Each path below is one point turned by a fixed rotation once a step. After each direction that follows a path, write how fast that rotation turns it, in degrees a step (0 if it stays still).
Each turn is a multiple of 5 degrees from 10 to 175, or 0.

[ 2.66  0.79  2.61  1.09 -0.16  3.28  2.37 -0.44  2.35  0.08  2.02 -2.62
  0.94  2.63 -2.29  2.35 -0.85 -0.39 -0.02  1.53 -0.19 -3.48 -0.89  0.31]
[ 1.94 -2.07  2.89  0.94 -0.73  2.96  2.67 -0.67  0.46 -0.71 -0.77 -1.64
 -0.63  2.07 -1.16  0.70 -1.46  0.38  0.21  0.98  0.10 -2.48 -5.23 -0.91]
[ 2.47 -4.05  2.41  0.32  1.55  1.23  2.02  1.31  2.71  0.23  0.00 -1.86
 -0.42 -0.49 -0.17  1.80 -0.04  0.90 -0.34  1.36 -0.11 -4.17 -2.66  1.68]
[ 0.07 -1.55  0.57  0.80 -1.47 -0.28  1.94  0.82  2.76 -1.30 -2.08 -1.12
 -2.49  0.86  1.04  2.49  0.00  0.32  0.22  3.41 -1.40 -4.16 -3.37  0.52]
[ 0.09  0.42  1.49  1.49  0.33 -0.68  1.65  0.40  3.63  1.43  1.67 -2.89
 -0.32  1.16 -0.25  4.12 -0.28 -0.59  1.14  2.56 -2.24 -3.98 -1.28  0.42]
[-0.08  2.16  3.02  1.51  0.72  0.74  2.60 -0.86  0.31  0.09 -0.55 -0.90
 -1.76  2.45 -0.40  3.17 -1.71 -0.51  2.29  0.86 -1.12 -3.50 -3.69 -1.08]
[ 1.58 -0.51  3.83  1.23  2.36 -0.85  1.56  0.05 -0.50  0.82  1.55 -2.93
 -0.99  0.47 -1.36  2.05 -0.97  2.26  1.28 -0.38 -0.43 -3.43 -3.65  1.61]
[ 2.02 -0.05  2.41 -0.22 -0.53 -0.85  1.65  0.36 -0.99 -2.10 -1.40 -0.94
 -2.74  1.86  0.23  1.87  0.54  1.92  0.33  0.81  0.33 -4.75 -3.12  2.88]
[ 1.69 -0.91  1.81  0.56 -3.03 -1.95  0.02 -0.42  1.58 -0.71  1.58 -3.24
 -0.36  1.70 -1.58  2.91  0.84  1.80 -0.01  2.30 -0.72 -3.73 -1.96  2.54]
[ 1.63  1.65  2.62  0.74 -2.53  1.53  1.04 -1.76  1.91 -1.32 -0.38 -0.31
 -0.26  2.93 -2.03  3.33  0.05 -0.60  1.05  2.21  0.64 -4.20 -1.29  0.52]
[ 1.79 -0.62  3.27  1.89 -0.33  2.01  0.91 -1.13  1.68 -0.35  1.43 -2.30
  0.82  0.91 -3.80  1.38 -1.83  1.53  0.84  1.98 -0.15 -2.39 -3.53 -0.64]
[ 2.82 -1.03  2.56  0.34  1.55  3.48  2.65  0.84  1.25 -1.69 -0.99 -0.96
 -1.19  1.33 -1.23  0.57 -0.93  1.06 -0.38  1.49  0.54 -4.09 -2.69  0.92]
[ 1.39 -3.44  0.80  0.76 -1.40  0.59  2.42  1.43  1.89 -0.57  0.31 -3.50
 -0.93  1.17  0.26  0.92 -0.19  1.34 -1.37  2.45 -1.30 -2.89 -4.01  0.90]
[ 1.14 -1.51  1.48  0.17 -1.13  1.00  2.53  0.59  3.42  0.37 -0.77 -1.34
 -0.81  2.02  1.44  3.88  0.82 -1.64  0.18  1.82 -0.70 -4.49 -1.24  1.01]
[-0.73 -1.09  2.31  1.98 -0.91 -0.49  1.31 -1.28  2.76  1.02 -0.14 -1.39
 -0.54  0.84 -0.62  3.40 -1.23 -0.27  2.26  2.17 -1.67 -2.73 -4.27 -1.37]
[ 0.88  1.11  3.36  1.49  3.60  0.65  1.90  0.38  1.66  0.36 -0.08 -0.73
 -1.33  0.08 -0.94  3.10 -1.30  0.48  2.06  1.17 -0.67 -4.56 -2.04  0.68]
[ 0.45  0.67  2.03  1.33  0.78 -1.16  2.09  0.77 -0.97 -1.02  0.07 -2.84
 -2.97  1.20 -0.45  1.08 -1.27  2.66  0.46  1.61 -1.63 -3.18 -4.72  1.05]
[ 2.27  0.45  2.26 -0.25 -0.19 -0.97  2.08  0.90 -0.07 -0.15  1.37 -3.07
 -1.30  2.56  0.24  2.96  0.99  0.83 -0.16  0.23 -0.37 -4.58 -1.25  3.45]
[ 0.73 -1.02  0.23 -0.61  0.11  0.28  0.90  0.53 -1.31  0.28  0.09 -0.71
 -0.06  0.62  0.87 -0.63  0.33  0.08 -0.66 -1.27  0.29  0.25 -0.78  0.53] | 70
[-0.22  0.75 -0.34 -0.20 -1.48  0.09  0.45 -0.37  0.14  0.67  0.72 -0.69
  0.47  1.42  0.48  0.77  0.38 -1.23 -0.10 -0.04 -0.45  0.32  0.52 -0.40] | 80
